In the data rows, 50 means zero.
Some points, each followed by its number:
[25 47 63 46 37 42 74 56 48 31 61 55] 0
[55 25 45 20 36 49 19 14 44 54 43 34] 1
[50 40 47 57 43 54 46 47 46 48 52 44] 2
[32 66 48 67 59 54 58 69 44 25 52 63] 3
[68 40 38 61 60 39 51 39 50 54 33 58] 4
[54 13 37 43 57 50 45 36 52 46 43 50] 5
[32 30 40 40 38 39 65 43 59 36 47 52] 6
[47 44 43 42 36 35 40 35 42 46 48 35] 7
[31 28 53 48 45 35 84 45 42 44 64 54] 8
[46 73 53 63 58 47 54 61 35 45 55 58] 9
[38 47 63 43 46 40 72 52 58 67 55 41] 10
[46 57 59 75 66 46 65 57 36 37 56 62] 11
[99 42 45 37 55 73 34 38 60 83 40 32] 12
[39 40 44 67 53 44 48 56 47 39 46 54] 13
[80 39 52 53 46 50 52 60 53 42 46 57] 14
[58 51 41 50 42 48 43 52 62 63 45 74] 15
[20 87 55 80 68 46 98 63 33 28 69 56] 16
[31 48 32 90 12 40 73 23 64 58 47 57] 17
[46 60 51 47 53 52 57 52 40 44 52 54] 18
[48 72 39 28 34 43 40 33 69 35 55 63] 19
[28 51 60 48 57 41 71 58 33 39 69 51] 20
[32 73 52 42 44 49 63 53 55 54 64 57] 21
[26 83 57 59 58 43 75 80 32 19 63 61] 22
[82 36 61 40 41 51 16 47 71 72 41 28] 23
[44 55 42 62 50 55 51 51 55 48 48 54] 24
[87 67 53 44 43 79  1 42 84 74 23 42] 25
[61 42 48 39 40 49 50 40 41 31 45 41] 26
[31 57 41 36 55 59 53 55 73 52 60 66] 27
[36 46 70 32 37 40 71 53 45 35 58 47] 28
[32 78 45 45 50 46 60 57 41 57 65 59] 29
[34 64 69 86 46 72 44 45 61 45 52 41] 30
[64 39 63 41 92 69 54 62 32 75 50 51] 31
[51 40 54 50 45 50 46 45 53 63 57 59] 32
[54 83 46 70 56 33 45 55 53 72 34 66] 33
Which two points above are nearest to each new point? Their numbers follow each, nearest first.
[32 34 59 51 65 70 57 48 61 42 39 46] 24 2
[55 50 40 49 58 43 47 50 62 54 46 55] 24 15
[90 86 28 37 39 81 11 33 88 67 34 37] 25 12
[59 35 51 31 60 39 27 40 68 60 52 32] 23 7
[54 44 38  9 40 40 53 39 73 48 44 58] 19 6
[60 28 39 30 54 66 39 26 64 60 28 58] 5 4
[48 58 71 82 45 98 52 59 48 47 45 42] 30 24
[26 72 64 97 44 72 69 50 53 40 64 43] 30 11
[35 16 52 46 52 51 49 48 37 30 60 31] 2 5
[41 67 37 42 21 45 39 37 62 34 67 67] 19 21
[45 52 44 32 54 46 36 54 67 35 62 50] 27 19
[53 42 54 41 57 54 55 52 37 56 40 46] 18 2
[34 38 42 35 45 38 72 38 69 33 48 48] 6 8
[31 51 48 40 55 29 63 38 59 61 37 46] 10 6
[38 69 71 78 35 83 37 53 49 41 57 40] 30 24
[69 30 42 44 56 48 38 42 46 67 34 63] 4 5
[99 89 35 47 38 82  4 47 99 70 49 55] 25 12
[42 25 53 29 24 20 51 37 56 34 57 48] 6 7
[74 27 53 34 44 49 26 43 59 56 44 32] 23 1
[40 66 43 62 62 58 55 62 42 44 56 57] 9 18
[42 54 48 39 58 26 58 45 64 53 31 65] 15 4
[51 36 27 24 30 38 70 36 61 49 40 47] 6 7
[40 55 49 39 34 49 29 36 80 44 65 62] 19 27
[40 65 29 63 46 40 59 57 52 53 39 66] 24 13
[19 57 39 25 25 47 46 49 60 32 63 58] 19 27
[15 80 64 63 68 55 84 70 30 43 76 51] 16 22
[97 75 40 77 76 41 53 48  5 54 28 46] 4 9
[46 41 47 24 62 49 27 58 61 59 43 44] 32 2
[35 50 48 33 48 73 48 62 62 50 46 60] 27 24
[48 54 76 49 59 56 42 45 35 54 46 42] 18 2
[87 73 30 91 81 39 31 59  7 41 41 68] 9 11
[22 43 51 34 39 37 78 46 47 60 47 35] 10 8
[53 59 46 31 51 45 58 53 43 44 50 46] 18 26
[35 61 47 34 50 61 47 52 57 62 59 58] 27 21
[55 69 61 70 46 44 64 54 48 64 37 56] 33 9
[33 52 65 39 46 60 60 37 45 61 71 55] 21 32
[51 34 48 66 52 58 49 58 44 41 44 59] 13 2
[76 26 47 25 40 49 38 37 55 71 39 26] 23 1
[94 67 53 60 45 80  8 47 81 86 37 46] 25 12
